In the rows, 128 means zero.
One hidden turn or mirror swaps the rows below in pairs. Which row is each named row swapped with?
k709: [139 150 141 121 154  82 158 126 120 146 155 124 186 111 101 115 128 142
 122 141 137 151]
k581: [104 151 137 192 124 110 131 120 148 132 105 140 115  85 107 113 138 135
 122 137 114 118]
k286: [160 137  91 127 146 136  99 127 159 125 172 154 164 126 103  75 158 160
 129 143 120 150]
k82: [159 148 121 145 125  83 157 149 121 125 142 132 197 137 117 108 112 152
 119 132 138 143]
k850: [ 88 135 116 124 148 105  97 116 116 149 168 143 169 150 114 142 125 144
 111 129 123 120]
k956: [ 99 104 109 118  94  92  94 147 134  83  89 122 127 102 116 130 134 153
 111 149 126 142]
k564: [138 112 120 144 155 103  92 146  88 132  96 117 162  87 101 106 128 146
 126 152 147 142]
k94: [114 118 108 126 151 104  91 142  96 155 144 132 179 126 103 128 110 131
 122 140 141 128]
k130: [114 135  82 145  84  92 119 154 125  93 121 124 178 133 114 122 113 154
 107 147 129 155]
k659: [134 103 124  85 137  93  87 141 131 108 117 136 131  74 107 114 158 157
 113 143 137 144]
k140: [174 131 108 108 147 121 100 132 166 124 164 146 145 101 111  83 166 160
 125 150 124 144]
k242: [108 127 125 110 127 131 129 117 152 138 138 168 103  95  98 111 155 112
 162 112 108 131]
k657: [173 122  97 108 149 132  99 130 165 124 165 146 159 121 105  81 157 153
 130 145 130 158]
k218: [147 112 133 145 111  76 152 113 163 118 120 144 131  76  97 112 141 113
 155 148 135 157]
k499: [145 127 148 157 103  89 126 118 183 102  97 141 121  99 129 121 159 139
 133 122  98 126]
k886: [115 125  90 142  84  94 110 148 121  87 103 122 164 127 120 143 115 159
 108 152 118 156]
k881: [155 108 113 116 113 126  81 141 129  88  96 130 146 133 132 104 143 147
 158 112 107 139]
k301: [155 154  98 156 137 136 106 117 162 134 162 158 172 142 100  82 141 148
 137 153 122 152]
k806: [147 111 142 142 114  75 151 124 159 121 117 151 138  80 100 104 143 105
 150 137 130 154]
k797: [148 100 129  79 143 104  98 139 148 122 125 136 124  70 109 103 168 145
 128 153 136 137]
k414: [102 139 142 163 129  93 152 120 154 129 108 141 110  83 113 120 168 124
 129 130 112 115]
k61: [103 130 129 122 131 108 104 112 166 123 147 152 144 149 135 152 128 149
 111 107  93 113]
k398: [106 132 131 127 140 108  99 117 142 133 161 151 157 156 125 153 126 148
 119 111  92 104]
k574: [152 108 118 135 130 114  85 154 103 104  86 121 151  88 128  98 149 164
 115 153 133 145]
k158: [129 150 131 127 144  81 167 140 120 147 162 133 178 131  92 118 134 138
 111 146 135 140]
k642: [134 108 121 113 117 140  75 132 122 101  98 119 142 131 124 120 129 146
 168 118 101 138]
k798: [144 148 107 136 156  72 162 150 126 132 147 129 192 128  98 117 127 143
 123 146 132 139]
k406: [144 116 121 148 149 106  86 147 102 123  98 108 154  79 104 103 139 151
 123 156 144 132]
k763: [120 129 122 114 122 135 132 130 149 134 136 159  98  96  99  92 149 121
 165 110 113 134]
k366: [110 101 145  95 128 114  86 121 116 120 104 123 122 108 104 136 118 149
 153 122 109 137]
k172: [102 155 132 152 105 122 111 137 135 119 142 147 150 145 109 113 136 149
  77 184  95 159]
k646: [ 93 131 115 118 148 104  97 123 103 153 156 133 171 148 106 147 117 133
 126 137 118 119]
k110: [118 135 142 129 132  99 102 111 164 113 142 144 140 133 141 152 136 163
 118 115  85 105]
k440: [157 137 117 151 111 129 102 161 151 118  99 108 117 101 119  88 124 185
 137 158 107 131]
k973: [116 161 100 196 116 131 123 120 161 135 142 153 146 138 105  95 132 133
 132 154 120 147]
k484: [107 126 134 100 129 121 130 116 146 127 138 165 101 100 101 105 164 116
 157 113 107 133]
k493: [111 130 170 117 155  95 130 121 134 155 119 118 118  81  99 125 124 161
 148 144 114 122]
k579: [126 129 128 137 113  77 159 118 142 143 146 154 149  90  81 113 141 108
 130 163 126 170]
k226: [151 146  91 170 120 132 108 127 152 134 165 155 170 150 110  85 140 144
 124 150 126 145]
k707: [142 158  91 172 115 142 120 123 151 128 158 158 155 139 107  74 132 144
 135 147 121 153]
k878: [ 80 153 124 131 106 111 118 130 131 130 156 133 140 143  92 115 151 147
  84 184 112 155]
k519: [114 157 119 156  98 121 119 142 128 111 134 131 158 156 112 112 135 170
  84 184 109 157]
k87: [148 103 108 116 116 137  82 130 126  98  96 127 153 136 125 113 134 145
 164 120 106 143]
k805: [110 105 110 125  90  94  94 139 130  85  95 124 124  99 119 143 122 153
 114 153 124 142]
k880: [148 126 149 139 141  94 145 138 143 129 113 136 132  99 115 119 180 106
 149 123 112 102]
k324: [115 161 114 157  89 123 115 151 145 116 137 121 142 149 120 109 137 160
  83 171  98 145]
k760: [157 130 105 138 102 128 131 134 170 117 117 138 100  98  94  81 143 137
 167 123 112 142]
k638: [120 134 134 120 124 140  85 138 118  80  97 145 130  93 132 105 161 173
 113 143 119 146]
k884: [114 130  81 146  84  91 115 147 119  93 116 123 170 133 117 135 113 147
 114 151 118 156]
k112: [113 134 129 137 112  81 153 113 135 140 158 155 156  98  84 109 135 101
 130 161 129 174]
k402: [105 133 138 136 107  83 151 113 138 144 155 146 165 104  81 114 134 103
 118 164 126 169]
k326: [ 96 148 120 200 117 106 133 129 152 139 103 142 112  97 102 113 146 127
 124 140 113 124]
k694: [ 98 146 111 120 146 111  89 128 126 148 158 149 162 150 112 147 120 147
 111 128 111 108]
k664: [135 131 145 143 111  97 121 115 181  91  99 142 122 113 149 123 145 160
 134 118  99 117]

Swapped with k286: k398
Swapped with k881: k484
Swapped with k878: k82
Swapped with k414: k574
Swapped with k406: k581
Swapped with k973: k94
Swapped with k326: k564

